The same turns and mirrors carry the whole set onto itself and the rows of a family onto each other. Which other rows belong to the same family as each row named below? List them in the order they appear above.
These 32 rows form 4 families of 8 rows each.
kal: [ 20   0 -16 -25  11  22 -30  14 -26 -12   4 -33   6  -9 -19  16 -38  10]
nekev: [-29  10 -30 -10 -18 -20  27  -8  -5 -21  -1  47 -12 -20   2   7  -5  24]
bil: [  0 -24   9 -17  31  12   1 -12  -2  17  14 -46  20 -22   3  20  10 -21]
Suz: [ -5  -3  17 -14 -26 -38  -8  29 -24  36  -3   4  30   5  -4  16  32  35]
fuba: [ 28 -13   2  38 -37   1 -17  17  -2  28 -22   8  14  26 -31   7  28  18]
Pobo: [  0  -5 -30 -25 -32   5 -11   2  32  13 -29  27 -13   6 -26  -2  -7  25]
zivof: [-10  -3  15  50  -4  -2  -4  18 -36  43  32  14  11  27 -14   8  17  27]
vis: [ -7   4  13 -27  21   9 -24   6   3  12  -2 -52  18 -21   5   3   6 -24]
Fofi: [ -9  13 -19  -1   7 -10   5  15 -60 -31  26  11   3 -16  -2  22 -27  30]
gavaz: [ 34 -12 -13  18  13  29 -13  -7 -27 -28   1 -38   9 -15 -19  19 -17 -14]
fop: [  4 -31 -28  -8 -27   4  16 -17  27  24 -16  36 -10   7 -26  11   4  25]
fipev: [ -8   2 -22  38 -19  10  20 -23  29 -15 -19  29 -15  -5 -12 -11  18 -15]
Maliz: [ -2  23 -13  27   9  18 -21  23 -51 -11  27   5  -8   9 -17   2 -38  24]
toked: [-48  21   4   0   5 -31  25  -3  -6  -7  12  16   7 -26  25   0  26  -5]
kilet: [-18   0  14 -37   7 -27   3   5  -8   7   0 -30  28 -30  19  16  28  -6]
voz: [  6  -6  -9  37  16  18  -2   8 -57   2  40   6   1  10 -20  19 -26  27]
tas: [-39  -4   5  11  27   6  24 -25  16   9  20  -7   3 -23  14  -1  21 -30]
saze: [-47  27   4  10  18   3   2  -5  16   1   9 -11  -4 -19  17 -16  15 -31]
gek: [-20  29  12  41  -8  -4 -23  35 -33  31  19  11   6  24 -10  -9   9  22]
fizo: [ 18 -14 -24  26 -40   7   4  -6  21   3 -31  31  -7  14 -32   0  15  14]
votez: [  4 -24   7  11 -27  -8  -3  12   6  58  -4  17  14  24 -24   9  29  31]
Sunu: [-26  24  13  25  -2 -29   0  31 -54   8  30  12  19   0   9  10  14  28]
Voni: [ 17 -12   0   8  14  18  -5 -17   8 -12 -13 -47  16 -24  -4  10  16 -36]
febug: [-13   2  -1  31   4  10  14 -24  25 -10 -15 -13   4 -21   5  -8  33 -41]
Paniz: [-36  22 -31   2  -4  11  12 -14  25 -14  -4  34 -26 -11  -3 -17 -11  -3]
Kos: [ 18   5  10  66 -14   7 -19  21 -37  16   7  -5  17  22 -21   5  19  11]
Reguz: [  2 -14 -21 -37 -36 -26   4  11  -4   9 -19  27   8  -4 -15  20   1  44]
Doga: [ 11 -10 -14 -48   4  -8  -4   7 -27 -20  -1 -21  17 -30  -3  31 -17  19]
Faran: [ 23   5  -7  56   7  22 -13   8 -48 -20  17 -15   8   5 -21  10 -12   3]
seka: [ -2   3   9  -4 -33  -8 -26  28  11  52 -17   6  12  24 -20  -6  22  25]
bemu: [-30 -11 -27  11   1  10  33 -30  27  -2   7  37 -21 -10  -3  -1   1  -2]
sitoz: [ 25 -28 -13 -10  24  26 -10  -6 -33  -3  19 -30  10 -11 -19  33 -30  10]

Which other rows belong to the same family as Sunu? nekev, Suz, Fofi, toked, kilet, Reguz, Doga
Which other rows belong to the same family as Faran? fuba, gavaz, fipev, fizo, Voni, febug, Kos
Which other rows belong to the same family as Pobo? kal, vis, Maliz, saze, gek, Paniz, seka

The same turns and mirrors carry the whole set onto itself and the rows of a family onto each other. Which other rows belong to the same family as each row named below? List them in the order they appear above.
These 40 rows form 10 families of 4 rows each.
bifi: [ 32 -16  -6  -3  11  15 -47  31 -13  18  35]
fuve: [ 11 -60 -10 -23  46  -8  -4   8 -23  19  15]
Sot: [ -9   0 -14   1  44  -7  36 -19  18  28  -9]
pife: [  8   1 -24   5  14 -17 -55  10 -32 -14  19]
Keme: [ -1  29 -41 -13  -3  29 -28   0  10  -1  26]
boni: [ 14  -5  -9 -12  11 -12 -60  18 -29  24  13]
kizes: [ 16 -16 -10  -4  50  30  32 -10  -6  29 -11]
Val: [ 17 -53   4 -14  42 -12   5  21  12  17  29]
neru: [ 11 -45   4 -12  69  -1   1  22   9  -9  -8]
kav: [-11  29 -35   9  -3  13 -13 -17 -14  21   1]
gan: [-13  10  -1 -24  28   0  36  17  24   0 -15]
zegaf: [ 10  19  -9  -9  39  24  39  -3  22  11 -10]
gafoz: [ 11   7 -26   8  41 -14 -58  19 -17 -10  27]
Keki: [  2  23 -18 -19  31  -4  26 -30  25   4  -5]
rizur: [ -5  42 -38   1  11   0   0 -21   8   1  22]
zita: [ -7  50 -39 -22  21   9  -8  -3   0   1  25]
teg: [-11  27 -45  16   3  11 -26  -7   7  21  -7]
gavo: [  7  33 -39   5  -4  17 -21  -5   9   5  31]
gez: [ 16 -35  13 -20  57 -30 -10  16   4  30   1]
tuga: [ -5 -19 -23  -7  38  19  46 -13   1  11   9]
porep: [ 10  19 -33   5   6  45  -6  -6 -25  10  15]
gug: [ 13 -28 -24  -7  -5   0 -41  10  -8  25  43]
nenel: [  9  30 -37   4   8  -1 -37 -26 -10  -8  11]
dobor: [ -4  10 -25  -2  58   2  21 -12  25  30 -20]
sinis: [ 19 -29  21 -16  45 -23 -17  32  -9  -3 -11]
biv: [ 13 -26 -23 -18  33  -5 -59  21 -11 -10  32]
Mifud: [ 25 -19   3  -5  21 -24 -58  14 -16  -9  -3]
bosar: [  5 -32  12   5  48 -23 -12  39   7 -10 -10]
kap: [  8  12   7 -19  44  -7  38   2  29  12  -7]
mer: [ -3   9 -14  -7  32  32  32  -1  30   0 -13]
Sove: [  5  22 -50  -4  -5  17 -26   4   0  -7  33]
bab: [ 15 -43   8 -21  59 -11   7  23  -8  -2 -11]
Gos: [ 21 -32 -22 -16  31 -12 -48  30 -22 -14  24]
bapo: [  0 -14 -23 -18   8 -16 -61  24 -13  19   2]
loz: [  8  20 -24  -4  26  26  36   1  31   2  -1]
mimu: [  6 -32  -3 -36  62 -24 -14  19   6  27 -12]
Vudef: [ 18  18 -24  13   0  39  -4  -6   8  33  16]
gita: [ 20 -25  21 -28  43 -26   6   7  19   3 -18]
dut: [ 12 -28 -22  -8  18 -18 -53  21 -21  -8  31]
Meto: [ 23 -36   5 -16  64  -2  15  27   8  -4 -11]

Which other rows belong to the same family as porep? bifi, Val, tuga
Which other rows belong to the same family as neru? Keme, biv, mer
Which other rows belong to the same family as gan? gafoz, zita, bosar
Which other rows belong to the same family as Gos? Sove, loz, Meto
Which other rows belong to the same family as Vudef? fuve, kizes, gug
Which other rows belong to the same family as bab? zegaf, gavo, dut
Which other rows belong to the same family as teg? dobor, bapo, mimu
Which other rows belong to the same family as nenel? Keki, Mifud, gita

The same turns and mirrors carry the whole set onto itself and the rows of a family onto each other. Which other rows belong to the same family as each row named below? List them in the order they appear above.
These 32 rows form 4 families of 8 rows each.
lur: [  2  -9  22 -31  15 -33  27 -20 -30 -12  -8  12 -16 -15 -38  28 -29   2
 -17 -38  12  15  13 -19 -27  27  -2  11 -41  22  27]
mov: [-10  18  14 -23  20   0  20 -10  33  19  30 -14 -33 -19  -8 -14  40 -18
 -30 -14  36  -1 -31  21   5  -8   8  23  24  16 -34]
Pez: [-26 -30  59 -13  -5  -8  -6  24 -50  11 -12 -39  12  15 -29   8   1  25
  -4 -33  28  13  35  -3  -5   7   7  13 -11  -6  22]
dev: [ -7  11  23  30   4  13  27 -23  10  31  -3  -2   8   0   2 -10 -34  -8
 -26  10  19 -41 -11   5  16   9 -21  25  32  14  12]
gevun: [-18 -13  53 -26   8 -24   6  -7 -34  -9   8 -14 -12  15 -51  22 -27 -24
 -32  -9  18  19   7 -22 -30  32   1   7 -32  27  15]
Gup: [  4 -11  17 -31 -18 -14   4   7 -37   1  -1  11 -35 -34 -32  28 -30 -10
 -25 -11   7  10  13 -23  12  44  -8   7 -46  18  22]
figuz: [ -6  28  23   2 -15  -1 -26   8   8   0  -5 -16 -59 -28 -23 -39  45  -3
 -18  19  28   1 -19   8 -23   4  48 -10  43 -23  13]
Vizuf: [ 22  29  11 -22  -1 -39   8 -33   4  -6 -10  -5 -36   8 -41   2  -8 -13
   7 -30 -27  31  -9   5 -30  31 -28  -3 -39   4 -17]
fozas: [ -2  16   5   7  20  18  42 -12  -4  47   1  -6   0  -6   2 -25   1 -10
 -30 -16  13 -10 -28  -3   9 -10   3  36  26  45 -11]
Guke: [ 10 -17  24 -13  12 -48  29  17 -38 -12  16  14  -5  -9 -28  15 -16 -19
 -29 -17   4  11   5 -40 -13   6   0  -1 -43   7  19]
leri: [ -3   7  11  -6   8   3   2 -25  41  -2  16 -40 -36 -15 -11   2  43 -43
 -35   4  12  -2 -21  47  -7 -15 -12   6   8 -11  16]
kufed: [  6  28  43 -10  -6 -26 -17 -14  -2   2   9 -27 -37  31 -57  -7  -4 -25
   1  -5 -27  38  -6  -2 -34  40 -10 -10 -24   3 -19]
lugi: [  9 -29  26  -7  -3 -35  11  45 -52  -1  -4 -11  12  -5  -8   1  17  23
  -7 -38  17  11  26 -15   8 -12   5  -5 -25 -30  16]
lal: [  8  31  13   4  14  -2  21   1 -32  56 -35   8 -12 -21 -15 -44  24  16
 -22 -13  10 -13  -4 -16 -15  -4  37  10  50  26  10]
Febu: [ -8  18  24  33 -12  19   4  10 -24  28 -33  -7 -22 -19 -10 -46   3  13
  -5   8   1 -12   0 -20 -13  -2  42  14  49   5  40]
Zap: [ -7   2  11  15  10  15  37 -31   8  21 -18 -26   0  -2  -1  -8  -3 -41
 -31   3 -14 -18 -10  15  -3 -19 -21  31  10  25  38]
vomed: [  1  35  23 -26  12 -19  -1   2   5  27  -6  -1 -47 -33 -24 -34  62   5
 -25 -11  33  -5  -9   7 -20  -3  43  -2  47  -6 -12]
vire: [  6  27  35  33  -2  -3   4  -9 -14  41 -29  10  -9 -15 -16 -31  -8  23
 -13   9  15 -41  15 -10  -7  18  18  -3  58 -10  34]
rufez: [  0 -21  20 -26 -35  -6 -13  30 -52  11 -26 -15 -16 -26 -10  12   1  24
  -8 -25  23   5  32  -2  32  21 -10   4 -29 -18  18]
dovan: [ 15  26  17 -22 -31 -22  -8  -7   1   7  -3   5 -58 -20 -37   1 -17 -20
   7  -8 -36  25   6 -11   8  47 -23  -1 -40   0 -15]
puduf: [ 11  15  18 -20 -47 -10 -24  18 -14  16 -28 -22 -36 -12 -17 -13  15  15
  26 -23 -21  19  25  12  28  25 -26  -1 -23 -35 -20]
Tev: [ 27  20  16  -6   1 -51  13   5   0  -9  17   6 -30   8 -34 -10   0 -30
   0 -14 -36  29  -9 -22 -17  12 -17 -13 -39 -10 -23]
rak: [  0  10  50   3 -18  -9 -29  18 -20  20 -10 -53 -18  33 -36 -21  22  22
  26 -30 -16  33  22  16  -8  16  -5  -7  -5 -29 -14]
fol: [-29   1  18  18  -7  29  32  -8   4  12  -9 -15  -4  -6   8 -26 -23 -23
 -17  12  10 -17 -23  -7   7 -14   1  44  23  29  15]
dela: [ -8  17  26   2   3  -3   0 -24  46   4  30 -11 -28 -11 -10  -1   5 -21
 -33  16  43 -27 -23  31  11  15 -17   6  27 -14 -12]
Gubi: [ 27  10  20   1 -15 -40  -5  32 -13   4  -3 -22 -12  13 -14 -24  35  12
  21 -32 -25  28  12   0   4  -9 -14 -18 -21 -45 -24]
vovu: [  4  15  25   0   6 -10 -15  -5  10  13 -10 -25 -51 -39 -29 -15  62  -6
 -22  -2   7  -4  11  26 -29  -8  34 -15  34 -32  49]
sokim: [  2   9  26  22   9   2  21 -13 -21  35 -43  -9 -13 -24 -18 -25  15  -6
 -17  -3 -20 -19  23  -6 -26 -12  25  10  39   6  71]
Fisu: [  3 -24  22 -17   1 -18   4  14 -46   4 -21 -19  -1 -12 -19  18  11  49
   4 -60  29  16  32   6  -3   8   4   5 -22 -17  28]
Vapu: [-25  11  15 -13  -9  10   0 -11  35 -18  18 -28 -40 -12  -6 -16  19 -40
 -31  21  38  -5 -40  21  -3  -6   5  20  16   1 -12]
fid: [ 23  15  11  -9 -13 -24 -17   1 -11   7 -24 -35 -22  12 -21  -9  28  35
  26 -51 -11  34  10  32  -4  13 -19 -11 -21 -36 -16]
Rimag: [  5  35  36   7  -4 -18 -22  -8  21  15   3  -1 -44 -27 -26 -19  31  11
 -20  13  39 -29   2  19 -11  22  24 -20  53 -39  10]

Which other rows belong to the same family as Gubi? dev, Guke, lugi, vire, Tev, dela, Rimag
Which other rows belong to the same family as Zap? Pez, gevun, leri, kufed, rak, vovu, sokim
Which other rows belong to the same family as vomed? mov, Gup, fozas, lal, rufez, dovan, puduf

